In the data rows, the value 500 means zero.
Here are some numbered points:
423,570,505,499,498,594,440,399,501,441,531,413,491,556,586,338,506,503,504,395,557,441,456,485,543,489,596,541,394,475,392,558,432,548,425,416,417,548,405,558,530,551,584,639,475,604,342,425,407,417,564,587,540,651,543,616,435,439,681,452,589,454,496,439,421,529,499,553 0
616,462,597,524,533,577,523,665,460,446,529,546,474,526,555,579,538,460,472,424,472,448,470,475,536,435,353,521,679,475,679,547,451,530,620,428,434,531,438,465,518,534,551,282,488,345,412,603,649,549,554,564,435,433,526,573,455,532,410,466,550,464,534,529,436,527,566,543 1
591,471,275,440,426,369,531,633,602,594,447,541,570,468,453,581,403,574,588,795,479,708,558,537,474,663,365,483,641,534,648,413,703,347,607,752,610,481,548,469,415,432,457,317,582,366,586,591,628,544,281,366,445,428,440,434,682,532,408,658,455,526,410,538,762,410,344,427 2
386,576,890,614,652,618,437,333,308,411,554,400,373,522,540,316,673,367,349,370,559,407,437,468,528,203,673,515,323,460,317,571,415,560,384,384,400,526,461,564,542,563,538,729,459,673,428,383,333,407,591,601,573,647,558,552,413,421,696,418,539,470,647,424,375,546,767,564 3
573,427,488,497,494,188,568,617,504,719,370,586,505,451,442,687,491,506,509,712,432,642,649,586,469,497,402,472,623,585,612,291,635,392,581,684,766,453,572,428,451,333,436,353,547,383,620,575,615,594,356,212,445,343,362,402,621,574,290,611,427,539,498,576,683,442,503,331 4
433,563,466,494,484,639,443,399,511,407,555,406,507,553,577,339,479,508,519,415,548,439,426,467,539,527,604,535,384,453,388,605,436,539,422,423,378,555,408,553,531,573,584,636,479,600,359,432,389,423,565,638,552,648,569,610,442,425,687,445,585,445,493,441,428,530,473,582 5
421,538,568,521,529,408,456,390,464,573,455,438,479,567,616,390,529,476,472,310,545,370,544,517,564,452,600,551,383,530,376,433,383,599,420,346,583,566,374,549,541,455,612,642,444,607,299,428,400,435,640,406,549,600,451,668,392,456,623,398,614,425,526,464,342,558,546,452 6
385,561,478,494,495,378,440,327,508,584,456,425,516,547,558,348,480,510,506,520,546,515,550,529,536,518,660,537,314,534,308,428,519,485,380,517,599,535,430,550,499,442,574,714,506,669,379,376,341,423,487,391,572,628,451,589,516,437,677,508,570,466,483,440,521,488,487,429 7
573,423,582,526,530,565,562,596,469,455,526,601,470,487,471,684,539,473,466,289,438,361,462,479,491,433,417,494,599,482,609,539,355,601,575,322,442,483,524,429,546,539,463,380,445,403,543,569,585,596,647,559,456,345,530,458,376,580,294,382,473,525,525,575,309,560,552,532 8
Which two points above are nearest to each new point? Their numbers follow each, smallest number first.
437,536,725,576,590,374,470,408,392,584,446,459,431,554,581,420,597,426,407,619,522,583,552,527,558,329,591,547,389,538,396,415,569,442,435,603,608,550,404,535,472,435,587,629,522,595,346,436,403,450,424,392,539,571,443,627,572,468,597,569,585,451,593,464,591,472,649,436 6 7
566,456,590,529,526,815,549,613,468,275,628,561,479,419,370,607,538,467,469,393,466,438,344,408,422,428,394,446,621,402,613,720,425,554,570,416,225,417,641,452,533,675,358,355,481,398,733,564,602,556,570,804,456,409,651,313,433,550,368,445,378,590,534,543,408,528,555,682 1 8
476,507,180,398,385,439,478,466,648,539,463,479,596,524,548,466,368,621,619,558,514,550,531,509,530,745,531,518,465,527,470,452,550,465,475,557,562,527,444,509,484,457,552,530,520,523,419,477,467,475,457,436,518,534,470,560,542,480,545,539,548,463,369,484,561,474,279,470 0 7
449,522,697,554,587,444,463,421,396,550,465,463,427,524,532,429,580,424,420,602,523,564,535,515,528,348,581,524,414,524,414,454,573,456,431,595,559,527,455,527,474,460,531,616,522,583,422,441,421,465,425,445,535,559,473,548,562,475,586,564,540,477,576,469,586,475,639,461 0 7
550,420,288,434,415,678,564,588,612,377,571,606,574,378,309,700,412,583,580,495,440,501,405,447,392,671,417,410,581,441,584,629,484,497,563,484,357,389,710,426,503,590,304,390,504,425,832,550,583,604,508,663,457,343,583,226,495,581,278,499,326,616,408,584,488,498,346,593 1 8
393,569,613,538,538,435,435,331,438,548,473,419,461,547,567,340,551,453,458,526,557,515,541,525,545,412,662,532,329,519,326,453,518,494,374,518,555,548,416,565,486,468,565,705,512,653,374,389,344,409,482,430,575,635,468,596,520,439,683,507,571,457,546,435,521,490,579,461 0 7
419,533,787,578,604,425,473,393,357,556,476,446,403,544,569,414,621,400,402,590,523,559,537,526,547,270,612,536,383,528,383,447,571,456,419,580,555,538,426,535,478,457,572,645,534,606,382,423,402,447,436,432,542,579,469,601,553,464,593,549,571,459,617,458,580,468,702,469 3 7
609,468,510,500,496,574,528,653,491,436,535,545,491,505,506,572,503,503,505,395,483,438,469,476,494,500,359,494,659,480,669,547,429,543,616,423,440,505,500,477,530,549,499,298,478,345,498,607,656,539,571,582,439,433,538,498,437,519,423,453,504,507,508,529,420,531,508,540 1 8
380,566,645,554,555,533,445,332,428,479,516,414,453,535,540,339,562,447,447,423,563,441,485,498,517,380,653,521,333,495,328,520,443,538,380,435,470,534,444,560,520,510,544,708,473,666,425,396,336,425,562,528,573,643,513,563,463,425,682,460,538,469,556,429,442,520,605,520 0 5
587,482,431,477,470,497,514,638,528,491,501,532,521,494,491,564,472,517,534,581,475,549,502,503,500,553,365,499,647,507,646,499,549,454,597,562,502,494,514,483,472,507,495,331,518,370,520,591,636,526,438,498,447,441,502,489,552,518,422,547,485,505,474,532,568,466,461,509 1 2
574,439,544,516,516,830,543,611,468,272,640,570,490,403,343,641,524,491,475,351,455,407,344,416,405,464,389,432,613,405,607,728,397,566,581,386,228,407,687,459,538,677,336,356,468,391,782,576,599,567,612,807,448,377,650,270,405,551,348,426,344,606,515,563,376,539,528,680 1 8
431,539,638,551,549,370,465,404,433,587,442,452,461,548,567,426,562,446,443,672,524,620,566,540,540,390,599,532,395,538,400,414,615,421,437,649,601,542,419,528,461,425,580,631,547,591,370,430,406,466,388,381,547,571,449,615,611,464,578,586,564,444,555,472,637,455,597,430 6 7
445,554,500,503,506,408,460,409,503,567,462,433,495,573,605,381,500,501,498,689,540,621,549,527,548,503,585,555,406,520,402,446,623,404,439,663,567,561,378,550,461,456,605,614,554,593,323,432,419,440,367,422,536,612,459,645,611,452,635,605,602,443,500,457,655,443,502,445 0 7
417,544,900,629,647,532,445,379,314,473,511,436,375,526,557,359,664,358,353,499,542,496,486,500,530,192,620,522,356,499,365,524,499,507,403,491,472,524,429,540,502,520,555,673,494,629,405,420,379,432,509,523,549,616,510,585,500,448,644,496,560,460,653,453,495,506,768,520 0 3
554,423,190,403,376,643,580,571,657,403,562,615,610,384,323,711,370,622,620,279,423,355,433,464,392,755,431,404,571,454,563,603,348,604,555,310,383,384,711,429,556,577,308,421,435,429,824,550,562,608,649,627,473,314,559,242,376,585,262,383,324,615,384,590,315,562,286,581 1 8
541,420,269,424,424,692,585,577,616,359,575,608,579,375,324,706,406,574,584,454,436,465,407,449,398,682,426,413,569,437,570,637,473,526,543,462,334,383,711,416,512,610,307,414,489,423,818,547,561,618,525,679,464,312,586,228,469,592,270,469,319,619,418,589,467,521,343,612 1 8
